In the data rows, 500 means zero.
Here are some points, each followed by its number:
[637 509 630 515 662 626 570 859 704 564 827 775 525 804 533 557 511 598 565 599 518 594 544 823
 641 548 512 684 551 521 715 683 648 536 668 648 522 586 587 809 575 677 574 501 667 554 850 663] 0
[949 889 800 507 572 725 594 826 756 561 999 576 867 584 695 543 509 600 826 623 999 999 933 794
 535 714 612 554 634 561 557 761 507 711 534 769 512 622 837 751 666 512 591 800 629 557 503 834] 1
[801 518 839 513 704 537 526 744 621 555 880 542 650 619 509 518 654 569 579 654 881 601 504 745
 619 516 560 534 859 546 669 542 665 660 567 657 533 704 711 671 778 516 597 562 682 502 551 667] 2
[554 545 594 688 999 528 582 628 617 566 577 689 567 890 704 514 572 504 710 799 558 894 507 830
 615 589 600 608 745 541 699 587 642 574 573 576 532 669 831 875 522 642 546 502 757 506 931 557] 3
[793 868 769 508 698 539 814 876 531 554 960 999 658 679 746 706 641 677 556 566 724 559 617 694
 718 623 512 584 768 728 558 601 504 617 759 606 511 681 640 689 658 590 646 540 689 789 661 536] 4
[526 564 719 549 650 500 520 668 713 617 796 515 551 510 545 515 526 517 601 587 738 783 502 565
 571 510 532 513 858 529 717 610 517 638 506 528 549 779 626 621 717 549 534 542 608 516 535 678] 5
[632 547 682 584 633 530 582 773 562 697 897 817 550 622 647 569 569 551 572 736 557 782 544 739
 600 581 576 554 766 632 670 773 575 663 622 619 526 650 558 675 585 528 519 509 685 622 619 509] 6
[558 963 999 883 999 922 616 603 539 617 511 723 610 999 884 547 622 606 999 728 790 860 750 999
 602 585 708 623 999 685 674 560 768 617 678 676 565 642 999 999 514 822 531 522 999 657 999 795] 7
[775 733 884 641 756 658 580 563 672 593 571 604 623 717 650 527 628 569 505 573 705 796 551 505
 585 530 607 514 606 512 629 587 566 559 576 560 557 676 525 524 671 554 516 572 617 610 649 604] 8
[584 630 811 599 739 650 703 662 548 588 604 553 535 735 622 541 594 545 563 571 797 531 501 529
 643 646 537 684 527 611 657 540 655 515 626 506 500 592 564 542 662 747 604 644 628 633 741 511] 9
[970 798 841 643 694 698 531 724 632 500 928 520 658 649 816 629 523 702 767 530 933 927 758 761
 647 712 700 683 507 580 543 739 599 704 578 614 573 692 685 618 798 645 528 643 501 527 643 688] 10
[673 578 732 505 566 503 613 781 583 530 928 773 540 572 617 548 559 555 567 532 518 583 561 670
 517 637 562 613 818 638 649 610 539 522 679 596 517 688 624 506 660 507 525 522 629 688 573 556] 11
Which five points above are nearest to each new point, looking only along the 3 directions in which the numbered points spread most? Their numbers follow each, nearest first.
[810 678 900 623 702 620 502 557 703 506 594 550 669 740 658 550 517 597 540 542 852 845 588 510
 527 569 582 595 690 509 652 629 563 585 509 520 653 733 618 514 660 559 578 560 538 536 630 667] 8 2 5 9 10
[778 860 999 736 623 752 640 671 739 618 750 614 558 729 644 577 562 595 541 686 692 974 644 556
 587 619 571 520 506 544 650 622 504 636 530 512 522 724 545 572 695 567 507 586 532 502 601 655] 2 8 5 10 9
[543 579 529 610 639 823 550 790 509 642 820 872 545 706 656 529 559 601 546 989 519 988 716 893
 613 585 604 511 604 530 654 762 619 695 663 645 523 680 667 945 552 564 615 543 798 542 787 597] 0 6 9 3 2
[999 842 829 549 567 527 799 969 696 626 999 836 652 675 516 557 653 647 675 771 562 709 706 506
 772 569 624 548 640 562 661 506 793 534 511 646 587 651 776 708 759 725 672 539 605 570 724 549] 6 4 11 2 0
[698 748 699 636 556 683 695 931 575 576 822 961 573 784 617 539 752 583 543 665 582 647 588 687
 686 669 544 588 668 508 620 700 658 571 518 576 538 675 502 737 628 517 610 562 555 506 689 561] 6 0 11 4 9
[796 964 831 549 611 571 858 956 520 500 929 942 661 752 740 594 758 529 600 602 528 562 613 555
 736 645 538 531 796 649 573 594 679 619 519 546 571 660 657 600 649 516 641 527 564 624 603 519] 4 6 11 0 2
[860 739 933 722 800 773 581 599 732 651 734 585 610 606 630 516 565 615 514 662 692 999 660 573
 546 573 549 561 548 623 655 654 501 622 551 551 558 736 509 531 695 508 533 618 531 615 618 717] 2 8 5 10 9
[860 702 674 572 615 582 695 907 599 579 829 869 503 744 614 542 580 586 527 563 656 683 561 805
 628 575 518 696 611 605 684 661 605 612 704 574 542 649 570 607 603 626 578 526 701 651 839 543] 6 0 11 4 9
[744 884 682 613 540 551 878 954 675 610 698 999 547 663 640 566 758 574 601 514 799 642 535 953
 650 734 647 694 584 554 624 706 665 618 784 571 579 591 620 656 576 676 595 607 613 678 925 673] 4 6 0 11 2
[585 680 544 630 513 908 525 766 614 573 653 962 780 701 695 546 622 625 539 999 804 999 806 999
 593 558 627 695 713 664 629 749 622 838 897 730 529 646 807 999 551 581 565 647 999 584 999 786] 3 7 0 4 6
[516 999 999 575 697 775 754 695 704 626 887 571 630 778 731 659 515 769 610 620 675 999 551 639
 568 511 597 520 590 533 651 642 518 632 514 576 576 684 651 604 579 595 542 565 657 558 678 673] 2 8 10 9 6
[733 838 826 671 704 741 592 669 856 589 796 639 625 653 594 536 522 671 528 708 721 999 676 565
 506 615 517 592 523 595 578 600 513 580 514 597 619 718 515 534 584 562 534 628 529 558 634 791] 2 8 5 10 9
[623 589 776 706 947 593 545 534 613 605 590 616 503 836 709 514 513 532 593 562 619 679 527 812
 573 575 552 604 744 518 631 547 720 508 611 535 541 627 648 752 587 751 534 581 815 525 913 596] 3 9 0 8 6
[907 653 870 521 615 655 536 758 712 500 783 594 577 720 670 603 583 624 650 536 997 826 649 597
 533 679 582 611 629 541 611 627 614 599 505 542 512 602 661 597 604 625 536 673 515 552 544 603] 2 10 8 5 9
[661 901 999 627 762 971 607 645 502 652 803 517 503 777 771 574 584 658 621 586 535 975 539 634
 607 577 604 508 808 579 575 751 622 624 627 605 514 645 826 741 607 619 545 652 856 569 821 551] 3 8 9 2 0
[614 555 722 574 753 516 562 662 589 514 768 592 518 732 515 578 570 509 528 521 690 687 514 592
 625 533 516 543 682 564 706 575 705 547 506 516 575 709 570 541 661 572 522 611 641 524 723 557] 9 5 8 2 6
[582 607 759 610 681 638 597 522 674 504 647 574 541 856 668 550 529 510 604 598 648 616 512 683
 574 630 592 665 620 614 659 526 701 573 667 586 530 607 636 618 570 749 529 509 794 626 768 596] 9 0 8 3 6
[768 651 940 554 513 673 580 634 639 504 557 642 674 774 591 547 616 644 672 572 800 576 517 556
 515 702 643 656 620 760 576 574 706 608 690 523 507 599 687 663 588 703 622 596 666 794 713 620] 2 9 8 6 0
[500 568 657 597 705 521 542 600 645 532 736 657 656 712 588 547 613 567 622 720 501 769 528 739
 504 581 650 653 532 593 640 597 616 558 617 627 513 630 569 633 576 615 562 527 661 607 810 548] 9 0 6 8 2
[859 978 861 553 588 725 608 761 689 629 999 506 707 629 662 639 523 710 757 630 969 999 765 661
 536 658 504 513 615 596 562 746 587 739 509 588 510 650 724 666 703 573 531 676 623 563 504 787] 10 1 2 8 5
